In the rows, zero is written as 128.
The rows of A fall into several groups, and each row is roughly a mix of its group's hidden directions.
A (109 x 11):
[[131 123  78 139 178  76 148 154 103 114 149]
 [ 73 111 153 114  77 127 140 119  82 151 102]
 [187  81 149 173 134 129 128 150 142 107  99]
 [164 110 115 124 127 194 179 113 114 133  97]
 [ 81  74 136 129  79 133 148 143 102 146  98]
 [147 183 135 108 173 160 135 118 183 121 138]
 [158 108 110 172 107  97 127 193 153 110 119]
 [178 133 146 134 105 188 144 104 140 105  86]
 [155 136 187 124  87 177 115 106 155 122 110]
 [182 170 171 111 118 164 121  93 131 105 120]
 [183 159 107 148 183 118 100 127 128 113 163]
 [110  88 130 144  84  93 116 133  61 137 122]
 [ 86 110 150  92 145 142 148 134 105 180 174]
 [132 129 161 102 109 204 146  96 119 149 110]
 [ 67 141 143 109  74 104  94 121 157 127 115]
 [154 138 128 140  73  58  95 123 119 144 127]
 [180  75 150 151 155 118 121 142  79 115 127]
 [ 53 142 129  90  98 100 108 113 111 140 141]
 [108 160 161  78 129 143 121  67 121 157 136]
 [109 127 153 111  92 203 139 100 128 148 105]
 [179 134 127 120 175 156 162 109  78 124 149]
 [116 121 136  85 148 176 161 107  89 173 139]
 [ 99  78 107 149  93 131 163 167 148 113  91]
 [ 95 134 121 158  89 123 119 150 201 122 103]
 [114  99 167  73 115 108  92 145 137 166 157]
 [112  98 191 120  94 160 129 119 103  94  97]
 [ 99  52 104 150 107 139 151 155 116 122 104]
 [139 118 141 167 134  89 124 106 129 207 129]
 [195 120 146 143  98 165 132 114 158 115  90]
 [185 115 146 149 129  73 106 153 165 116 145]
 [109  89 146 143  81  99 120 157  67 138 121]
 [ 73 118  77 132 125 155 143  93 133 142  85]
 [103 195  96 111 138 162 159 110 148 140 152]
 [117 139 116  96 122 170 130 144 126  46 132]
 [ 69 103 147 105 102 146 143 101  80 151 109]
 [ 75 128 137  80 123 183 126 117 104  93 132]
 [131  73 113 166  92 100 131 181 116 116 114]
 [112 129  83 137 167  59 123 153 111 121 151]
 [156 139 165 150  86 115  81 124 177 103 110]
 [154 116 119 202 112 121 148 105 141 108  83]
 [116 141 138  83 145 121  93 134 130 150 203]
 [181  94 185 133 110 125 113 112 113  97  98]
 [ 86 155 151 143  99  90  71 133 156 105 134]
 [175  60 149 154 136 106 112 150 113 118 104]
 [135 118 126 151 136  83 123 117 137 213 125]
 [108 137 132 104 185 179 132  85  96 135 145]
 [182 153 101 157 123  83 108 148 173 115 132]
 [169 169 164 113 140 102  84 113 109 147 168]
 [ 56 137 132 104 122 179 146 113  99 145 133]
 [119 136 136 115 102 206 145  94 117 133  91]
 [104 113  64  98 128 107 130 145 163 166  96]
 [ 72 164  81 112 146 135 157 125 116 151 165]
 [ 91 109  91 122 110 156 152 121 133 107  59]
 [164 184 117 133 126 111 121 131 200 132 119]
 [134 129 110  88 116 148 140 172 136  59 101]
 [111 118  77 142 114 151 153 123 145  86  68]
 [170 141 198 151 126 132 125 131  99  96 157]
 [156  84 106 166  90  83 115 170 137 125 121]
 [166 131 124 208 125 114 151 109 132 120  96]
 [ 92 149 140 134 123  65  72 139 145 120 151]
 [110  77 127 157 124 140 150 192  98 102 121]
 [137 121 159 158  82 126 106 137 186 103  90]
 [197 110 149 103 139 168 154 107 122 159 120]
 [ 65 153 123 148  97  99  80 133 148 102 122]
 [103  58 131 141 120  78 107 155 105 132 117]
 [ 85 133 124 155  83 119 116 147 195 121 106]
 [198 122 129 157 102 132 119 124 164 102  88]
 [115 110 179  72 120 119  94 142 123 158 168]
 [158  97 127 162  90  85 117 188 137 119 127]
 [178 127 154 161 108 146 118 137 184 105  92]
 [160 113 107 148  84  88 119 149 187 138 110]
 [ 70 110  98  89 117 164 142 123 126 122  79]
 [ 84 137 157 100 106 195 136 100 113 150 122]
 [152 166 145 146  99 159 125 124 197 109 103]
 [163 135 139 186 141  88 136 113 125 186 127]
 [139 113 197 111 122 104 101 131 115 172 165]
 [ 52 166 114 104  95 119 119 119 150 139 138]
 [116 123 151 163 137 110 116  84 117 200 150]
 [114 129  89 144 160  54 116 157 121 115 151]
 [118 110 138 137  87 124 159 187 175 106 102]
 [ 80  82 147 114 132 163 142 121  68 138 128]
 [171 154 167 168 135 133 123 120 112  83 173]
 [134 110  80 116 160 160 183 123  86 147 117]
 [130  87 108 172  92  98 133 184 113 114 109]
 [162 128 134  97 167 138 143 103  58 133 152]
 [ 96 142 186  88  84 143 142 131 151 157 111]
 [122 159  87 105 175 147 159 120  95 154 168]
 [190 130 156 152 102 111  98 128 173 101 109]
 [142 112 205  99 116 116 101 143 113 141 165]
 [158 122 199 162 110 141 137 122  99  92 115]
 [167  72 173 139 114 104  97 135 112 109  98]
 [169 153 121 158 145  87  90 138  79 118 157]
 [149 183 119 135 121 169 143 122 195 124 117]
 [176 165 119 161 143 174 150 135 175 117 124]
 [ 89 135 119 161  91 123 117 154 197 122 109]
 [177 152 147 140 144  93  83 139  90 131 168]
 [173 131 153 123  98 187 128  95 142 129  86]
 [114 139 107  89 124 168 136 149 127  53 122]
 [187 116 153 171 120 144 115 148 170 105  98]
 [168 104 154  95 140 176 163 114 113 173 136]
 [ 91  80 151 139  92 128 141 167  76 130 116]
 [107 119 123 102 175  88 136 145  98 161 181]
 [204 146 128 123 168 168 153 114 121 127 130]
 [151  98 111 170  92  86 124 185 136 113 118]
 [126 159 166  95 165 150 109  91  85 146 160]
 [ 85  93 130  85 117 114 112 125 138 194 115]
 [ 50 118 104 148 103  98 118 156 149 136 134]
 [ 91  72 136 142 103 147 158 179 112 121 105]
 [142 114 199  85 115 119 103 155 115 131 160]]
In each list below, one row fits none of the groups, and each other row fits one group, some only roughly. Which row is it?
- J_798: [ 97  88 158 123  87 156 140 111 126 111  69]
- J_81: [ 71 156 134 120  98 181 119  96 116 123  98]
- J_407: [ 54 156 154  95 113 151 105 111 112 145 136]
- J_126: [ 93 123 161  86 155 191 151 105 145 129 128]
- J_965: [114 152 201  84 128 152 121 124 110 158 145]
- J_15: [152 145 128 129 111 196 148  95 122 113  77]
- J_537: [ 85  83 114 113 134  79 104 148  87 152 140]
- J_277: [ 77  89 115 142  81 129 157 145 109 130  83]
- J_729: [159 201 132 114 133 109 114 105 179 126 132]
- J_281: [111 125 134 163  94  98  97 141 199 121 112]
- J_538: [103 105  64 127 118 140 150 129 145 119  66]
 | J_281
- J_643: [133 109 206 110 108 153 119 133 103  91 144]
- J_805: [130 183 140 108 116 196 143 101 148 123 108]
- J_475: [105 169 130 111 179 183 153 106 110 105 134]
- J_656: [136 135  58 152 133 135 163 142 137 100  80]
- J_480: [175 127 103 134 136 179 171 110 112 107  87]
- J_744: [131 176 156  96 173 169 134  98 165 124 138]
- J_580: [140 175 185  85 144 147 111 112 140 151 157]
- J_403: [140  77  82 177 101  89 121 138 125 120 106]
- J_21: [139  69 103 182 153 111 137 171 124 126 118]
- J_236: [ 67 120 167 105  94 154 119 126 140 167 155]
- J_856: [ 73 116 148 113 131  85 117 160 132 147 183]
- J_700: [146 153 129 108 157  97 106 143 129 172 194]
- J_408: [159 122 115 148 113 136 156 146 127  65  71]
 | J_805
- J_218: [106 148 138  84 156 128 119 128 110 193 170]
- J_989: [118  89  62 172 107 103 135 134 131 112  99]
- J_915: [202 124 171 136 107 152 129 115 159 110 109]
- J_546: [154  95 152 129 129 179 140 110  96 105  72]
- J_590: [152  96  77 181 131 101 134 169 133 104 117]
- J_871: [156 169 125  91 165 146 129  99  80 139 164]
- J_376: [ 95 124 157  88 162 190 157 103 125 139 132]
- J_709: [154 129 123 153 116 144 159 141 122  72  64]
- J_867: [115 140 100 172  90 143 125 132 149  74  82]
- J_918: [109 200 124 115 103 162 129 111 177 125 127]
- J_756: [ 59 136  77 148 129 119 147 154 152 147 146]
- J_831: [120 193 120  85 140 159 145  90 113 137 156]
 | J_546
- J_804: [179 154 121 139 191 138 114 143 147 105 165]
- J_267: [ 68 148 118 132  85 132 140 125 191 125 115]
- J_512: [214 107 118 151 137 120 150 139 145 110 112]
- J_318: [170 117  86 175 132  93 117 168 147  98 129]
- J_671: [223 113 136 138 135 131 134 121 143 121 109]
- J_214: [106 122 100 151 110 156 153 116 131  77  66]
- J_353: [140  90  76 180 115  94 123 157 135 104 111]
- J_663: [147 149 197  99  96 107  93 126 128 154 150]
- J_313: [ 83 142 108 125 151  60  94 145 120 128 157]
- J_86: [116 128 151 103 142 110 106 124 116 202 174]
- J_527: [ 99 167 135 126 104 194 156  97 142 154 116]
- J_369: [154 177 182  92 124 116  98 110 129 156 154]
- J_164: [172 134 128 149  90  85 114 170 177 132 122]
 | J_527
- J_967: [ 87 127 111 121 117 177 151 116 115  81  78]
- J_276: [157 127 173  87 121 126 104  88  71 120 122]
- J_842: [166  70 124 172 161 124 151 152  96 117 125]
- J_637: [168 171 164  99 137 112  89  98 141 145 165]
- J_469: [ 44 143  96 122 146 106 122 134 105 137 143]
- J_717: [171 113  70 164 124  93 121 139 169 113 118]
- J_229: [ 89 103 153 130  75  92  89 135 156 118  99]
- J_220: [ 62 180 112  96 121 156 153 119 136 130 139]
- J_780: [ 90  62 126 131  82 130 152 154 129 145 100]
- J_232: [176 167 151 119 179 129  98 123 134 126 175]
 | J_220
- J_562: [133 169 173 137  80 145  99 105 156  92 114]
- J_911: [ 33 151 133 120 123 132 117 124 116 132 143]
- J_515: [ 77  95 124 132 110 159 179 161 139 112  94]
- J_406: [169 144  62 162 145  97 118 124 160 108 126]
- J_813: [149 112  88 155 179 136 179 146 100 135 155]
- J_949: [126  95 154 112 143 145 152 112  65 170 159]
- J_135: [121 107  93 175 118 111 150 107 151 157  68]
- J_256: [132 107 157 103 107 197 158 109 127 171 129]
- J_896: [126 105 121 181 108 131 155 102 132 131  58]
- J_991: [112  66 134 169 113  91  98 164 142 126 110]
- J_176: [102 118 128 145 109 177 151 104 114  74  82]
- J_593: [184 113 148 103 116 188 144 103 129 155 106]
- J_654: [200 112  93 151 153 110 158 146 132 103 116]
- J_881: [ 48 144 160 115 100 138 101 125 134 140 148]
- J_46: [138 135 157  77 134 114  93 157 130 130 194]
 | J_949
- J_535: [ 81  81 117 150 101  95 100 166 152 135 107]
- J_569: [140 187 144  84 140 150 131  85  97 134 157]
- J_383: [130 156 153 108 180 158 104  91  92 139 165]
- J_890: [ 82 118 156 137  80 100  99 143 173 159 125]
- J_909: [100  89 177  73 101 126 103 136 128 156 116]
- J_310: [167 171 103 145 166  98 123 139 132 149 182]
- J_836: [ 78  65 130 129 113 152 153 142  84 127 113]
- J_195: [179  73 156 121 152 114 126 129  76 121 119]
- J_887: [126  93  74 176 108  93 132 152 105 105 107]
- J_331: [208 118 107 145 136 142 152 118 134 107  89]
- J_432: [197 118 175 111 119 170 139 109 141 142 120]
- J_471: [103 101  82 154 148 154 171 163 143  92 109]
 | J_890
- J_630: [ 81 127 139 120 145  73 107 155 127 141 184]
- J_129: [157 143 115  98 176 147 154 107  72 141 159]
- J_843: [ 88 144 118 157  82 168 127 123 143  84  89]
- J_401: [140 167  99 104 165 107 113 146 132 153 192]
- J_536: [103 189 145  90  93 145 112  95 162 132 120]
- J_234: [175 116 157 111 155 119 131 102  66 153 156]
- J_555: [103 101 146  97 125  97  97 131 134 199 151]
- J_674: [ 58 133 145  91 127 120 107 126 114 171 160]
- J_143: [ 67 128 153 131 118  86  93 145 142 143 172]
- J_651: [ 89 175 136  81 123 130 116  97  85 134 162]
 | J_234
